One turn moves each row of this set onto another row. After a few examples, where does it send each row asked below?
G: [-0.62  1.28 -2.61  0.40 -0.31  0.55 -2.41  3.03 -1.03 -0.89 -2.00  1.60
 -2.00 -1.69 -0.21 -3.12 -1.85  0.33  0.61 -1.15 -0.65 -0.80 -2.92  2.70
  1.79 -0.01  0.04 -0.67 -0.88 -0.09 -0.03  2.34  0.13]
M: [ 1.64  0.75 -3.33  2.44  0.90 -0.98  0.20  0.48 -1.24 -0.74  0.46  0.13
  0.33  0.61 -2.57 -1.15 -1.42  1.49  2.77 -1.69  0.75 -0.61  0.59 -1.07
  0.56  2.37 -1.52  1.11  0.71 -1.39 -2.58 -0.71  1.84]
Q: [-0.89  1.43  0.55  2.39 -1.07  0.77 -0.28  0.01 -1.72 -1.47 -1.71  2.80
  1.47 -1.41 -0.43 -0.69 -1.11  2.48 -0.26 -2.02 -0.11 -1.17  1.42  0.40
  0.88 -1.46  0.94  0.50 -2.10 -0.03  0.23  0.59 -0.14]
L: [ 1.32  2.27 -3.06  2.37  1.44 -0.83  0.33  0.91 -1.85 -0.88  1.63  1.79
  1.97  0.91  0.10 -3.04 -2.65  0.37  2.22  0.67 -1.88 -0.42  2.04  0.68
 -1.56  1.92 -3.03  3.08 -0.57 -1.58 -0.59 -1.75  1.95]
K: [-1.83  1.48  1.86  0.74 -0.71  0.42  1.60 -0.45 -3.02 -1.71  0.03  2.65
  0.53  0.42  2.02 -3.79 -2.81 -0.44  2.09 -1.96 -2.09 -1.58  0.29  0.35
 -0.23 -0.59 -0.98 -2.11 -0.74  1.09  0.00 -2.15  1.10]
X: [ 0.19  0.63  0.76 -0.38  0.78 -0.32 -2.16  2.81 -1.45 -2.37  0.65  0.12
 -0.70  0.24  1.60 -5.35 -2.83 -0.71  2.60 -2.69 -2.26 -1.92 -2.31  2.10
  0.35 -0.77 -0.09 -0.55 -0.21 -0.92 -0.21 -1.53 -0.84]
Y: [-1.05  1.96 -0.08  1.93 -0.14  0.56  0.83 -0.03 -1.70 -0.31 -2.57  3.78
  0.44 -1.31 -0.21 -1.07 -0.63  1.44 -0.63 -2.23 -0.60  0.12  1.39 -0.45
  0.04 -0.71  0.82 -0.67 -2.77 -0.13 -0.29 -0.74  1.00]
Z: [ 1.55  1.44 -3.97  3.27 -0.08 -0.68  0.00  2.49 -0.03 -2.53  1.91  0.75
  0.14  0.32  0.07 -2.60  0.12  0.14  2.33  0.03 -2.23 -1.32 -1.10  0.51
 -1.70  1.32 -3.32  1.12 -1.17  0.26 -3.57 -2.65 -0.23]
D: [ 1.52  1.92 -4.53  2.50  1.49 -0.18 -1.06  1.71 -1.14 -0.42  0.28 -0.05
 -0.25  1.16 -2.19 -1.51 -0.74  0.71  3.14 -0.88  0.52 -0.04  0.54 -0.13
  0.65  2.44 -1.40  0.80  0.16 -1.75 -2.42 -1.79  1.80]
C: [ 1.68  1.98 -0.16  0.25  0.71  0.10 -2.09  2.18 -2.53 -3.04 -0.12  0.44
  0.57  1.35  1.35 -4.71 -2.69 -1.00  1.92 -3.19  0.21 -2.52 -1.93  1.23
  0.16 -1.31  1.00  0.53  0.98 -0.49  0.85 -0.12 -1.29]
E: [-1.50  2.26  1.60  1.47 -2.01  0.87 -0.22  0.23 -1.73 -3.98 -0.90  2.51
  0.51  1.39  1.05 -2.26 -1.26 -1.47  2.89 -1.89 -1.06 -1.45  0.30  0.40
 -0.23 -1.38 -1.47 -2.07 -0.47  0.92  1.17 -2.78  0.25]
P: [ 1.43  1.16 -0.46 -0.81  1.35 -0.14 -1.68  2.09 -0.93 -1.67 -0.59  0.51
 -1.09  1.26  1.90 -5.19 -3.15 -1.63  1.22 -2.32 -0.05 -2.24 -2.76  1.47
 -0.09 -0.81 -0.46  1.26  0.75 -1.47  0.34 -0.70 -0.89]
N: [ 1.65  3.59 -1.87  2.11 -0.76 -1.61  0.63  0.99  1.06 -1.66  1.29  2.59
  0.18  1.99 -1.42 -2.04 -0.13 -0.88  3.41  2.31 -1.67 -0.01  0.60  1.60
  0.44  1.88 -0.22  0.14 -0.13  1.24 -2.43 -2.06  0.94]
B: [ 1.10  1.12 -4.18  3.47 -1.33 -1.22  0.68  3.41  0.66 -3.20  1.07  1.52
  0.92 -0.41 -1.15 -3.00 -0.31 -0.83  1.63  0.00 -2.24 -1.40 -1.30  1.25
 -1.33  1.31 -3.06  1.35 -0.71  0.63 -2.71 -2.17  0.50]
R: [ 1.16  2.30 -2.24  1.46 -1.48 -0.33 -1.75  2.94  0.56 -0.24 -1.99  3.28
 -1.85 -1.96  0.25 -2.00 -1.79 -0.17 -0.09 -1.22 -0.66 -0.85 -2.63  2.23
  0.60  0.27 -0.36 -0.17 -2.20 -1.37  0.18  1.88 -0.56]
J: [-1.06  2.13  1.63  0.67 -0.54  0.96  0.37  0.17 -0.98 -2.19 -0.59  2.71
 -0.04  1.87  1.15 -3.46 -1.64 -1.78  1.76 -2.23 -1.98 -1.94  0.02  0.07
 -0.90 -1.47 -0.88 -1.59 -0.22  0.51  0.25 -4.37  1.22]
W: [ 1.37  2.16 -3.18  1.39  2.38 -1.27 -0.77  0.77 -2.24 -2.30  1.25  1.90
  1.97  1.06 -0.85 -3.43 -2.39  0.30  1.96  0.27 -2.19 -0.29  1.59  0.52
 -1.68  1.75 -1.62  3.27  0.48 -1.13 -0.34 -0.47  2.41]
V: [-0.81  1.66 -0.24  2.27 -1.14  0.53  1.14  1.90 -1.09 -0.36 -2.11  3.32
  0.90 -1.51 -0.05 -1.92 -2.15  1.71 -0.35 -1.18 -0.67 -0.34  1.09  1.20
  1.98 -0.84  1.09 -1.88 -2.52  0.74  0.32  0.34  2.06]
U: [ 1.69  4.01 -3.53  2.70 -0.08 -0.32  0.83  1.30  0.36 -0.28  1.08  2.42
  0.63  2.17 -0.90 -2.11 -0.41 -0.37  2.00  2.68 -1.26 -0.82  0.69  1.57
  0.29  1.70 -0.33  0.89 -0.20  1.35 -2.32 -1.81  1.51]
H: [ 0.00  2.82 -1.93  1.82 -2.93  0.16 -2.19  2.61 -0.75 -1.11 -1.34  3.05
 -0.70 -2.01 -0.69 -2.52 -2.01 -1.00  0.98 -1.52 -0.36 -1.82 -2.42  3.18
  1.12  0.22 -0.22  0.32 -0.95 -0.72  0.97  1.68 -1.56]

Q -> E
N -> W
K -> X
Where do these go?
Z -> D
R -> Y

One turn moves each row of this set onto another row. After a few examples, where does it send each row asked below?
vev: [-0.20 -0.55  1.18 -0.14 -2.71  0.30 -0.66  0.52 -1.11 -0.22 -4.60  0.41
  0.17  1.32  1.35 -0.10 -0.28  0.23 -3.35 -0.64 -2.80]
Zofur: [-0.61  0.49 -2.36 -1.28  0.48  0.09  0.78  0.43 -0.99 -1.29  1.61  1.60
 -0.98 -1.77  0.44  1.18  3.35 -0.15  0.95 -0.84 -0.07]
Kode: [-0.13 -0.19  1.74 -0.50 -2.80 -0.56 -0.56  0.70 -1.35 -0.39 -4.39 -0.68
  1.11  1.41  1.17  0.03 -0.49  1.05 -1.97  0.07 -1.44]
lated: [-1.84  0.21 -1.34 -0.76  0.14  0.34  2.22 -0.78  0.27 -1.45 -0.27  1.73
 -2.34 -2.83 -0.79  1.70  3.07  0.24  0.94 -1.34 -0.37]
Luzef: [-0.05 -0.56  1.86 -0.62 -3.19 -0.43 -0.49 -0.46 -0.46 -0.72 -4.52  0.86
  0.95  0.77  1.00  0.41  1.26 -0.17 -3.87 -0.48 -2.67]
vanel: [-1.08  0.65 -1.95 -1.04  0.62  2.03  1.00  0.20 -0.36 -1.44  0.10  1.82
 -2.68 -2.42 -0.34  0.47  2.31 -0.66  0.60 -2.43 -0.82]
Tele: [-2.14  0.85 -0.74 -1.27  0.21 -0.31  2.48 -0.77 -0.68 -1.25  0.37  0.81
 -1.99 -3.14 -1.07  1.36  1.85 -0.59  0.73 -1.41 -0.46]
sezug: [-1.29  0.31 -0.18 -1.36  0.29  0.22  1.67 -0.70 -0.67 -1.97 -0.14  1.84
 -3.16 -2.96 -1.04  1.09  2.84 -0.52  1.27 -1.35 -0.55]
Tebek: [-1.54  0.74 -2.39 -0.91  0.60  1.73  1.41  0.20 -0.15 -1.03  0.44  0.91
 -1.69 -2.33 -0.32  0.94  1.83  0.00  0.92 -2.11  0.00]
Bonu: [-0.64  0.95 -2.43 -0.81 -0.49 -0.49  2.20  0.45 -0.61 -1.48  0.39  1.87
 -0.43 -2.68  0.09  1.11  3.81 -0.40  1.19 -0.85 -0.26]
nug: [ 0.26 -0.76  2.61 -1.51 -2.27 -0.24 -2.01 -0.55 -1.21 -0.81 -3.19  0.06
  0.58  1.82  1.19  0.35  0.78  0.53 -3.12 -0.09 -1.61]
Gutu: [ 0.32 -1.01  1.63 -0.66 -2.08  0.48 -1.98  0.55 -1.23 -0.59 -3.95  0.07
 -0.13  2.18  1.50  0.03  0.17  1.42 -2.08 -0.09 -1.54]
Rus: [-0.51  1.41 -1.33 -1.39 -0.39 -0.85  2.01  0.66 -1.88 -1.64  0.80  1.59
 -0.87 -2.94 -0.14  0.37  2.85 -1.57  1.03 -1.03 -0.74]
tibon: [-0.09  0.29  1.61 -1.07 -3.61 -1.01 -1.02 -0.13 -2.00 -0.23 -4.20 -0.03
  1.64  0.62  1.00  0.95 -0.06  1.01 -1.69  0.46 -0.65]
dozuv: [ 0.75 -0.65  2.13 -0.26 -3.01 -0.03 -0.85  0.75 -1.18 -1.29 -5.37  0.70
 -0.22  1.33  1.20 -0.31  0.93  0.88 -1.52 -0.04 -1.87]
debos: [-1.16  1.37 -1.33 -0.95 -0.31  0.70  2.54  0.50 -0.67 -1.68 -0.72  1.22
 -1.73 -3.26 -0.92  0.24  2.08 -0.93  1.65 -2.02 -0.40]
gano: [-1.83  0.28 -0.73 -1.52  0.84  0.41  1.24 -0.88 -0.73 -1.27  1.04  1.04
 -2.75 -2.37 -0.78  1.51  2.08  0.04  0.83 -1.40 -0.16]
saf: [ 0.40 -0.84  1.26 -1.27 -2.57  0.62 -2.96 -0.39 -1.59 -0.30 -3.48  1.05
 -0.05  1.72  1.58  1.13  0.60  1.33 -2.41  0.08 -1.29]
Rupu: [ 0.71 -0.66  2.91 -1.16 -2.91 -0.68 -1.25 -0.36 -0.82 -1.56 -4.41  0.45
  0.67  1.37  0.92  0.33  1.85  0.87 -1.96  0.27 -1.26]
Tel: [-1.24  1.10 -1.70 -0.98  0.10  0.97  1.90  0.40 -0.27 -1.50 -0.29  0.84
 -1.42 -2.67 -0.58  0.75  2.21  0.28  2.08 -1.71  0.48]
gup: [-2.05  0.37 -1.32 -0.97  0.40  0.52  2.18 -0.92 -0.34 -1.21  0.13  1.81
 -2.75 -3.03 -0.82  1.41  2.25 -0.86 -0.18 -1.87 -1.22]
budo: [-0.16 -0.63  0.05 -0.18 -3.54  0.16 -1.21 -0.32 -0.43 -0.02 -4.64  1.12
  1.37  0.95  1.63  1.68  1.07  1.77 -2.43  0.05 -1.18]
Disev: [ 0.83 -0.18  1.95 -0.88 -3.89 -0.44 -1.23 -0.19 -1.79 -1.29 -5.41  1.74
  0.12  0.39  0.88  0.44  1.19  0.40 -1.64  0.21 -1.75]
Bivin: [ 0.21 -1.27  1.49 -0.52 -2.89  0.04 -1.17 -0.51  0.26 -0.98 -4.49  0.93
  0.89  1.60  1.31  0.95  2.20  1.22 -2.97 -0.13 -1.73]
voda: [-0.71  0.61 -2.63 -1.15  0.38  0.48  1.12  0.37 -1.17 -0.98  1.41  2.26
 -1.41 -2.17  0.43  0.90  3.06 -1.35 -0.45 -1.53 -1.37]
Giki: [-0.94  1.18 -0.98 -1.41  0.26  1.28  1.49  0.39 -1.26 -1.80 -0.18  1.50
 -2.72 -2.97 -0.77 -0.10  1.73 -1.39  1.13 -2.33 -0.81]
Rakev: [-0.42 -0.29  1.85 -0.92 -2.85 -0.86 -0.58 -0.50 -0.72 -0.33 -3.66 -0.45
  1.96  1.24  1.03  0.76  0.47  0.60 -3.31 -0.06 -1.48]
siz: [-0.05 -0.17  1.11 -0.92 -3.30  0.14 -1.56 -0.44 -1.88 -0.03 -4.21  1.45
  0.24  0.60  1.34  0.62 -0.04 -0.35 -3.69 -0.50 -2.65]
doz: [-0.04  0.76 -1.46 -1.47 -0.08  0.00  1.12  0.51 -1.66 -1.98  0.59  2.76
 -2.17 -2.53  0.08  0.32  3.61 -1.64  0.66 -1.30 -1.36]
mili: [-0.11 -0.97  0.60  0.33 -2.91  0.39 -0.55  0.51 -0.08 -0.41 -5.16  0.54
  0.66  1.68  1.56  0.49  0.86  1.57 -2.16 -0.12 -1.83]

Bonu -> Rus
Tel -> debos
nug -> Bivin
Where do these go?
gano -> lated
dozuv -> vev
siz -> saf

One turn moves each row of this set onto another row. After a few examples, where does it send each row asked below?
Dubon: [ 1.55  2.36  0.12 -0.65  3.19 -0.90  0.62 -1.08 -1.48  1.76  0.63  2.80
  0.71  0.66  0.79 -0.22 -0.73 -1.44  1.45]
nor: [-0.18 -1.08  0.70 -0.38  1.24 -3.25  0.86 -1.50 -1.04  0.43 -0.60  1.74
  1.94  2.16 -0.47  0.35  2.67 -1.21  2.94]
Vin: [-0.93  0.80  1.16  0.20  1.32  0.79  0.87 -2.45  2.31  0.96 -0.67 -1.25
 -0.69 -1.37 -0.98 -1.82  2.50 -0.43 -0.03]
vife: [ 0.18  0.61 -2.17 -1.06  1.61 -0.39  0.35 -1.04 -1.27  1.02 -2.07 -0.25
 -0.55  0.15 -1.13  2.17 -0.09 -2.29 -1.55]
zab: [-0.22 -1.35  0.83  2.28  0.27  0.33  1.46 -0.08 -0.52  1.78  0.42 -0.96
  0.05 -1.48 -0.11 -0.29  1.06 -1.14 -1.29]
lolar: [ 0.50  0.48  1.85 -0.86  2.72  1.32 -0.85 -1.98 -0.19  1.74 -1.27 -0.58
 -0.61 -2.13 -1.31 -1.29  2.32  0.30 -0.21]
sedi: [-3.44 -1.37  3.08 -1.37  0.90 -1.01 -0.40 -1.72 -0.59  0.30 -0.77  0.21
  2.08 -0.69  0.60 -1.39  2.60 -1.43  2.05]
guniv: [ 1.67  1.76  0.51 -0.55  3.58 -0.79  0.70 -1.11 -0.98  2.01  0.23  2.74
  1.29  0.89  0.85  0.13 -1.15 -1.15  1.07]
lokog: [-1.62 -2.88  2.20 -1.17  2.84 -2.79  0.30 -1.74 -0.88  1.22 -2.70 -0.53
  1.83 -1.30 -0.93 -0.59  0.22 -0.21 -0.42]
Fes: [-1.79 -4.02 -1.06 -1.33  2.37 -2.35 -0.17 -0.90  0.25  0.47 -1.59  0.07
 -0.79 -1.34 -0.54 -1.09 -0.86 -1.95  1.74]
zep: [-1.51  0.53  1.14 -2.46  3.03 -1.54 -1.01 -0.01 -0.06 -2.74 -0.14 -0.27
  3.06  0.35  0.13  0.38 -0.49 -0.04 -0.21]
Ramim: [-2.40 -3.39 -1.04 -1.63  2.00 -2.37  0.12 -0.97  0.02  0.14 -0.87 -0.20
 -1.28 -1.16  0.15 -1.06 -1.01 -3.10  1.79]
Mer: [ 0.62  2.53  0.82 -0.26  3.08 -0.45  1.22 -2.40 -0.92  1.24 -2.03 -1.00
 -1.59 -0.75 -1.02 -0.02 -0.82 -1.90 -0.77]
ribo: [-0.71 -0.99 -1.94 -1.67  0.69  0.37 -0.55 -0.66 -0.31  0.18 -1.29 -0.22
  0.71 -0.92  0.92  1.94  0.32 -0.90 -2.43]
lafeg: [-2.76 -2.99 -0.98 -1.84  2.36 -1.91 -0.48 -0.48  0.26  0.38 -1.56 -0.12
 -0.65 -0.80 -0.72 -1.07 -1.02 -2.87  2.38]
Neto: [ 0.14 -0.93  1.52  0.33  1.47 -2.44  0.70 -1.20 -1.74  0.29 -1.02  2.48
  1.47  2.11 -0.54  0.57  2.59 -1.13  2.72]
bev: [-0.30 -0.48 -2.07 -1.14  0.97  0.28 -0.42 -0.66 -0.24 -0.14 -1.20 -0.57
  0.45 -0.42  0.16  2.06  0.16 -1.34 -2.60]
Digi: [-0.88 -0.53  1.48 -0.64  1.43 -2.25  0.50 -0.98 -1.38  0.42 -0.49  2.27
  1.64  1.73 -0.67  0.63  3.53 -0.84  2.95]
Pipa: [-2.61 -0.81  0.71  0.79  0.92 -0.09  1.61 -1.00  0.93 -0.83  0.00  1.50
 -2.61  0.04  1.25  1.17  0.15 -1.21  2.84]
Tebug: [-2.03  1.44  0.75 -2.06  2.87 -1.25 -0.86  0.26  0.09 -1.64 -0.36 -0.77
  3.27  0.16  0.46  0.45 -0.94 -0.24 -0.38]
Kodi: [ 0.58 -0.13  1.93  0.49  3.52  0.01  1.13 -2.39  0.74  0.89  0.05 -0.15
 -1.17 -1.30  0.20 -2.73  1.72  0.85  0.06]
rolez: [ 0.77  2.11 -0.36 -0.25  3.50 -0.54 -0.10 -0.30 -1.66 -0.40  0.84  2.55
 -0.50 -0.60  2.07 -0.84 -0.59 -1.57  1.89]
Marul: [-2.27 -1.03  0.40  1.35  0.85 -0.19  1.66  0.14  0.80 -0.70  0.29  1.06
 -2.65 -0.24  1.28  0.97  0.22 -0.92  2.58]
Rorez: [-1.51 -1.02  0.31  1.88 -0.02 -0.10  1.99  0.66  0.57 -0.40  1.53 -0.14
 -0.87  0.31  1.13  1.55  0.68 -0.83  1.02]
sovas: [-1.50  0.37  2.18 -1.31  3.01 -2.36  0.05 -3.69  0.48 -0.95 -2.27  0.12
  2.09  0.23  0.63 -2.58 -0.02 -1.57  1.31]
buvus: [-1.50  1.25  0.95 -2.66  3.08 -1.07 -0.72 -0.58  0.79 -2.14 -0.31 -0.83
  3.00  0.91  0.32 -0.40 -1.07 -0.61 -0.06]
bim: [-0.76  2.11  0.84  1.14  2.26  0.56 -0.11 -1.23 -1.34 -0.94  0.01  0.73
 -1.30 -1.58  2.58 -1.40  2.44 -0.89  1.02]

Vin -> Kodi
bim -> Mer
Where do these go?
lokog -> sedi
ribo -> Pipa
bev -> Marul
Rorez -> rolez
Digi -> buvus
Tebug -> Ramim
nor -> zep

